One turn moves every row onto another: examples first, then more rows asked:
ruvip: +0.01, -0.60, +3.06, -1.31, +2.08, -0.03, +1.47, -0.45, +0.88, +0.97, -4.93, -1.13, -1.78, +0.29, +1.10
Raz: +0.72, -0.90, -0.93, +1.10, +1.98, +1.81, +3.62, +1.28, +0.22, +0.59, -3.69, +0.15, -0.52, +1.37, -0.67
zufo: -2.62, +2.61, +3.47, -2.42, -0.52, -1.01, -1.05, -0.67, +0.84, -0.66, -2.57, -1.95, +0.64, -1.58, -2.13
saso: -2.98, +1.99, -0.83, -0.67, -0.99, -1.51, -0.61, -0.34, -2.67, -0.58, +1.63, -3.78, -0.52, -3.02, +0.40
zug: -3.12, +3.23, +0.20, +0.82, -2.14, -2.32, -1.44, +0.66, +2.38, -1.24, +2.23, -1.46, +0.09, +0.71, -0.47
furi: -1.13, +1.11, +3.06, -0.21, +0.42, -0.31, -1.04, -0.14, -1.82, +0.76, -1.89, -4.39, -4.21, +1.50, -0.23
fedof: -2.91, +3.49, -1.08, -1.94, +0.12, +1.07, -1.63, +0.64, -2.95, -0.98, -2.75, +0.45, +0.33, +1.39, -1.85
rad: +0.91, +3.65, +2.81, -0.78, -1.01, -2.29, -1.97, -1.97, -0.58, +0.15, +1.64, -3.04, -3.30, +2.23, +0.51
kureg: -0.38, -0.25, -1.65, +0.86, +0.89, -1.39, +1.06, -2.00, -4.11, -0.94, -1.16, +2.31, +2.12, +1.81, -1.67
dezet: +0.92, -1.03, +2.69, -0.94, -3.36, +1.68, -3.18, -1.22, -1.60, +0.47, -0.77, -2.05, -1.33, +0.32, +1.84
big: -2.49, -0.59, +1.07, +3.28, -0.25, +1.00, -1.17, -0.71, -3.13, +0.24, -1.33, +1.84, -0.29, -1.98, +1.17
gekal: +0.93, -0.18, +0.17, +1.46, -0.99, -0.90, +0.77, +0.04, +4.44, -1.54, -0.07, +1.90, +1.53, -0.13, +0.54
dib: +2.94, -0.17, +1.78, -0.24, +0.29, -0.16, +0.39, +0.21, +4.39, +0.12, +0.29, -3.03, +1.29, +0.29, +0.33
Geson: -1.73, +0.35, +0.25, +1.26, -1.09, +1.25, -1.52, -1.64, +2.44, +2.22, +0.65, -1.08, -4.68, +0.85, +0.31
saz: +3.38, -1.76, -0.16, +1.23, +0.51, +0.86, -0.76, +1.30, +3.07, -0.22, -0.04, +1.15, +1.84, +0.79, +0.95
Lovoz: -0.50, +2.98, +3.57, +2.00, +1.68, +0.38, -1.26, -0.64, -1.88, +2.70, +1.37, -3.12, +0.85, -1.48, -0.53
gedo: -1.84, -1.70, -1.00, +0.62, -0.84, +0.55, +0.76, +2.49, -0.53, +1.75, -0.80, -3.69, -2.00, +3.27, -0.56
Gog: +1.12, -0.88, +0.38, -0.96, +1.58, -0.60, +3.27, -0.43, -0.58, -0.81, -4.34, +1.74, +0.52, +0.76, +1.39
kunet: -0.81, +2.13, -1.32, +2.63, -0.05, -2.78, +3.54, +0.06, +0.12, -1.22, +1.90, +1.16, +0.75, -0.52, -0.42
ririm: -1.53, -0.32, -1.37, -0.79, -0.66, -2.35, -2.49, -1.42, -3.14, +2.23, +2.42, +1.61, -1.34, -0.02, +2.06
tob: +0.52, -3.54, -1.89, +1.98, -0.21, -0.49, -1.56, -0.60, -1.49, -0.58, +0.77, +2.50, +0.98, +1.41, -1.72
piru: -0.43, +1.00, +0.28, -2.46, -1.71, -3.37, -1.13, -0.63, -4.25, +1.78, +0.80, -1.70, +0.93, +0.94, +2.74
Mego: -1.60, +0.39, -2.01, -0.59, -1.89, -1.09, -1.91, +0.28, +2.01, -0.58, +3.19, +1.93, -2.01, +1.25, -1.64
bip: -0.77, +4.03, +0.80, -4.07, +0.26, -1.97, -0.70, +0.34, -2.86, +0.97, -0.66, +0.26, -1.88, +3.68, -1.24
duveg: +0.96, -0.45, +1.99, -0.08, -0.67, -0.75, -0.03, +0.30, +5.41, -0.20, +0.57, -0.31, -1.94, +0.09, -0.06
ruf: -0.67, -0.89, -0.23, -0.18, +0.48, -0.36, -3.10, +1.61, -2.96, +3.21, +2.54, -2.48, -2.25, -0.39, +0.81
fepek: +0.64, +0.67, +1.49, +0.45, +1.67, -0.33, +3.20, -0.26, +1.31, +2.62, -3.49, -1.70, -0.85, +3.05, +1.03
vusit: +1.28, +3.87, -0.45, +0.57, +2.92, +1.50, +0.46, -0.83, +1.29, -1.60, -0.47, +2.42, -0.73, -1.54, +0.08
vufoz: -2.30, -1.07, -1.48, -2.09, +0.43, +0.11, -2.51, +0.98, -3.94, +0.76, +0.08, -1.61, -0.02, -2.48, -0.95
tediz: -1.94, -0.84, -1.38, +1.11, +0.23, -2.14, +2.34, +1.06, -0.86, +2.32, -0.27, -1.11, +2.33, +4.05, -0.96
Pude: -0.67, +1.11, -1.87, +1.53, +0.73, +0.67, -2.02, -0.72, -2.08, -2.18, +0.62, +2.36, +1.77, -0.79, -2.69
deni: +1.55, +5.14, +1.85, -2.40, +0.89, +1.79, -0.46, -0.63, +1.35, -1.03, -2.29, -0.50, -0.72, +0.49, -0.44
Sifiz: +3.38, +0.03, -1.89, +0.27, -1.28, +2.05, +0.25, -1.77, -3.79, +0.19, +2.29, +0.53, -0.82, +0.69, +0.09
vosu: -0.95, +0.87, -2.56, +0.12, -1.14, -1.66, +0.25, -1.09, -3.45, +1.17, +1.85, -2.47, +3.05, -0.44, +0.98
tev: +0.39, +0.09, +2.13, -1.31, -0.86, -2.36, +3.02, -3.47, -2.12, +0.68, +1.82, -1.95, -2.69, -0.78, -0.01
vaboz: +0.68, +0.20, -0.64, +1.98, +1.28, +2.78, -1.10, +3.94, -2.04, +0.53, -1.91, -0.44, +1.11, +0.65, -1.15
gos: +1.30, -0.95, +2.11, -0.71, +0.43, -2.63, +0.68, +0.29, -2.88, -0.42, +1.47, +0.43, +3.25, -2.05, -1.90
sugil: -0.33, +0.91, +3.07, +0.86, -1.35, -2.47, -0.27, -0.09, +0.49, -0.34, +0.35, -5.86, -0.89, +0.81, -0.04
beg: +1.74, +4.68, +1.02, -0.84, +1.42, +0.98, -0.08, -2.48, +2.39, +0.34, -0.45, +0.27, -2.47, +0.36, +1.76
belev: +2.16, +3.72, +0.68, -1.85, +2.19, +0.86, -0.70, -0.07, +0.42, -0.46, -1.28, +3.83, -0.22, +1.11, -0.86
leze: +1.40, +0.13, +0.22, -2.51, -1.91, -1.24, -0.83, +0.39, -1.98, -1.41, -0.90, +4.25, -1.62, +1.78, +0.45
paz: +2.56, +1.37, +0.80, -2.04, -0.50, -1.02, +1.70, -1.44, -0.30, +3.25, +0.32, -3.29, +0.75, +3.90, -0.59

vufoz moves to saso
Pude moves to sugil
Now find these:
dib moves to Gog
big moves to Lovoz
zug moves to tediz
paz moves to leze
belev moves to duveg

